In the rows, 128 means zero.
Each path below is one point turned by a fixed rotation once a step. After each direction that follows a path, write how fast that rotation turns it, in degrees per step (0 if it stays still).
Each turn is a multiple of 5 degrees from 10 to 175, or 0.
Each row of a path follows its step; steps can be skipped.
Rotation 1:
step 0: [132 129 137 130 130 114 133 129 124 138 151 124 134 123 133 119 142 134
 131 115 133 118 124 133 139 118 132 141 128 132 126 128 137 124 138 125]
step 1: [132 135 122 134 150 125 127 125 135 108 131 124 142 126 129 145 121 126
 129 124 131 123 123 120 125 124 121 131 125 137 136 112 135 128 131 125]
step 2: [131 130 120 125 126 128 139 129 117 125 121 134 113 142 131 119 127 128
 124 135 126 136 127 122 114 128 123 126 110 132 117 111 141 117 132 128]
step 3: [128 129 122 125 121 126 140 145 127 141 135 122 127 116 115 129 129 124
 135 118 136 119 132 129 121 118 136 131 122 134 111 126 120 122 112 130]
step 4: [124 117 124 126 144 128 119 117 138 131 122 114 150 126 119 129 126 120
 124 135 125 142 137 129 116 121 128 129 119 133 131 135 116 127 124 122]
step 5: [127 120 122 127 118 121 132 112 123 135 132 138 131 134 129 108 124 132
 126 144 129 142 130 124 143 121 133 138 135 126 126 116 131 126 130 117]
step 6: [132 131 129 119 133 126 125 135 126 125 141 117 133 123 130 125 113 128
 134 108 116 115 130 124 149 121 140 128 131 126 118 123 134 129 131 122]
step 8: [131 139 120 138 136 124 138 133 118 124 133 138 120 130 123 133 124 127
 139 143 142 131 123 121 120 133 127 135 133 131 124 108 135 120 117 118]
step 9: [133 124 118 122 128 127 123 142 124 135 126 108 126 137 129 128 129 124
 129 120 115 122 140 128 116 136 125 128 118 129 109 118 119 116 122 124]
step 10: [119 116 126 139 127 117 132 122 134 138 127 130 138 118 121 120 143 128
 121 119 136 137 133 127 128 112 120 139 115 136 123 134 116 121 127 129]
step 11: [133 129 117 130 135 131 129 123 132 120 121 132 143 117 124 129 113 126
 122 141 130 136 133 131 137 112 135 125 142 129 124 117 128 127 129 108]
[124 132 129 127 134 129 129 127 128 128 128 133 131 128 127 132 128 133
 124 133 129 130 133 127 131 127 125 129 124 129 133 128 125 129 126 129]	115
[131 127 128 128 131 129 129 125 129 131 132 130 131 132 129 125 120 129
 124 125 132 130 127 130 132 132 132 128 130 128 128 133 128 130 129 128]	55
[124 133 128 128 127 128 129 128 131 130 131 128 130 128 131 127 130 132
 131 124 125 123 129 129 124 128 132 129 124 128 125 130 123 134 131 127]	115
[131 129 128 131 130 129 124 124 127 126 128 127 133 125 130 132 131 130
 132 127 134 134 125 132 125 124 129 129 128 124 127 130 130 130 126 129]	110
[131 126 129 125 132 123 132 128 127 127 129 130 131 131 124 128 132 125
 130 124 130 132 132 125 128 127 131 123 127 127 125 123 126 129 131 125]	0
Rotation 2:
step 0: [144 137 132 131 133 134 121 124 121 115 136 123 122 119 130 120 122 126
 134 140 120 119 136 136 122 137 122 119 134 137 134 118 137 133 123 112]
step 1: [128 133 125 146 131 128 122 127 132 148 123 118 119 127 125 128 136 121
 126 127 119 131 130 134 121 131 113 147 127 140 126 123 122 118 123 125]
step 2: [123 125 127 119 135 142 131 133 123 127 114 130 124 114 130 116 140 123
 130 128 139 131 130 125 130 115 138 143 132 122 127 121 131 125 116 113]
step 3: [124 133 128 127 128 135 131 142 135 129 136 124 117 128 141 123 125 123
 126 135 119 122 130 148 121 129 126 125 141 109 135 120 137 139 133 125]
step 4: [117 137 134 142 125 123 135 133 126 139 118 125 110 128 115 138 122 130
 118 130 126 116 128 124 130 116 119 132 128 136 139 130 139 126 131 122]
step 5: [125 119 150 121 125 143 124 120 119 114 117 129 126 122 117 120 135 124
 124 137 133 130 129 137 133 133 122 131 142 138 128 127 133 127 123 122]
step 6: [134 133 128 129 116 127 131 132 136 139 135 110 134 129 130 115 120 133
 130 128 127 127 120 141 124 126 117 139 144 132 128 115 125 137 116 131]
step 7: [120 138 132 141 127 130 119 137 126 141 120 134 127 128 128 115 136 134
 119 134 123 126 121 122 140 111 134 133 118 132 128 128 125 141 123 115]
step 8: [124 118 129 120 125 145 136 124 130 129 120 128 119 134 133 121 147 134
 125 126 120 118 125 133 141 142 123 121 133 122 130 118 137 131 135 120]
step 9: [134 142 132 127 109 131 142 138 141 129 136 134 124 126 122 131 121 140
 133 123 125 129 135 129 122 126 115 133 127 136 129 117 143 126 128 120]
step 10: [116 119 140 140 134 127 120 143 137 133 129 139 125 125 110 119 130 125
 125 124 133 134 132 137 137 128 130 128 133 144 120 132 123 130 129 118]
[125 126 130 125 133 132 129 127 131 130 131 123 129 129 128 127 126 130
 132 130 124 123 128 132 127 131 125 131 124 126 125 129 129 128 130 133]	140
[125 131 130 130 128 127 132 133 122 128 125 127 130 128 133 130 129 130
 127 129 124 125 127 126 130 131 130 123 127 127 129 127 136 126 132 129]	80
[132 122 128 123 132 131 127 130 124 128 127 130 128 129 124 123 130 125
 127 128 129 125 128 125 131 130 133 130 129 130 129 133 133 129 128 128]	130
[129 124 126 131 129 126 126 130 129 129 128 128 128 131 130 130 133 123
 126 127 128 132 125 134 131 131 124 128 133 128 127 128 127 128 134 131]	155
Rotation 3:
step 0: [125 146 123 136 123 121 118 116 123 127 114 114 138 132 134 126 118 118
 138 128 128 138 130 139 130 127 111 124 128 122 125 133 128 112 137 136]
step 1: [125 126 126 134 112 125 135 130 125 128 122 141 122 118 115 127 123 135
 129 123 128 123 132 137 113 115 117 121 124 140 106 144 133 126 123 126]
step 2: [127 131 126 143 137 118 121 119 133 119 136 144 132 131 128 137 132 138
 120 126 131 132 143 114 125 141 131 141 138 125 113 132 123 117 119 129]
step 3: [128 124 112 128 127 130 127 137 134 131 123 130 147 136 128 117 114 129
 132 124 110 117 133 131 118 138 140 121 130 128 131 121 115 116 119 120]
step 5: [138 119 117 126 136 126 124 128 131 111 131 118 124 143 119 137 127 122
 126 107 124 129 117 131 130 136 136 129 120 129 118 137 146 129 128 131]
step 6: [133 118 145 141 110 128 128 121 134 117 129 125 118 130 136 118 127 134
 138 125 115 128 124 123 119 149 125 128 120 127 127 116 127 132 139 128]
step 7: [126 131 124 130 131 153 134 129 133 123 124 122 131 127 114 108 129 135
 119 140 135 132 143 122 132 138 125 128 110 124 131 136 132 125 132 134]
step 8: [119 130 134 147 129 126 120 120 125 135 120 125 128 130 128 115 126 122
 124 128 133 122 122 139 129 135 143 127 144 135 138 151 136 134 128 138]
step 9: [121 142 130 130 127 129 129 122 135 118 115 145 133 135 127 118 140 114
 126 119 120 144 127 140 118 122 119 135 129 140 128 122 134 126 135 117]
step 10: [132 144 138 122 117 127 122 120 138 127 142 126 133 136 122 127 117 150
 126 121 138 137 139 128 120 123 132 116 129 138 124 132 130 134 121 117]
step 11: [126 126 131 121 120 122 122 119 139 115 110 133 119 124 125 133 118 128
 122 133 120 125 141 121 134 126 141 130 134 125 137 125 132 111 107 134]
[134 122 128 125 133 127 125 127 130 132 130 124 128 127 128 129 129 127
 126 128 122 125 126 125 124 129 130 131 123 125 127 127 128 128 128 127]	40
[134 124 128 128 121 127 123 128 131 122 129 131 126 126 125 129 129 130
 129 130 133 125 132 127 129 131 124 128 127 128 127 126 127 129 125 128]	80
[123 123 126 127 125 129 126 128 132 131 129 131 126 127 129 131 129 126
 129 131 127 130 124 134 132 127 129 133 128 128 123 134 131 129 126 129]	100
[131 132 129 128 133 130 132 126 131 126 134 128 126 125 125 130 131 132
 130 127 131 124 128 130 129 126 131 129 130 126 129 134 129 126 126 130]	125
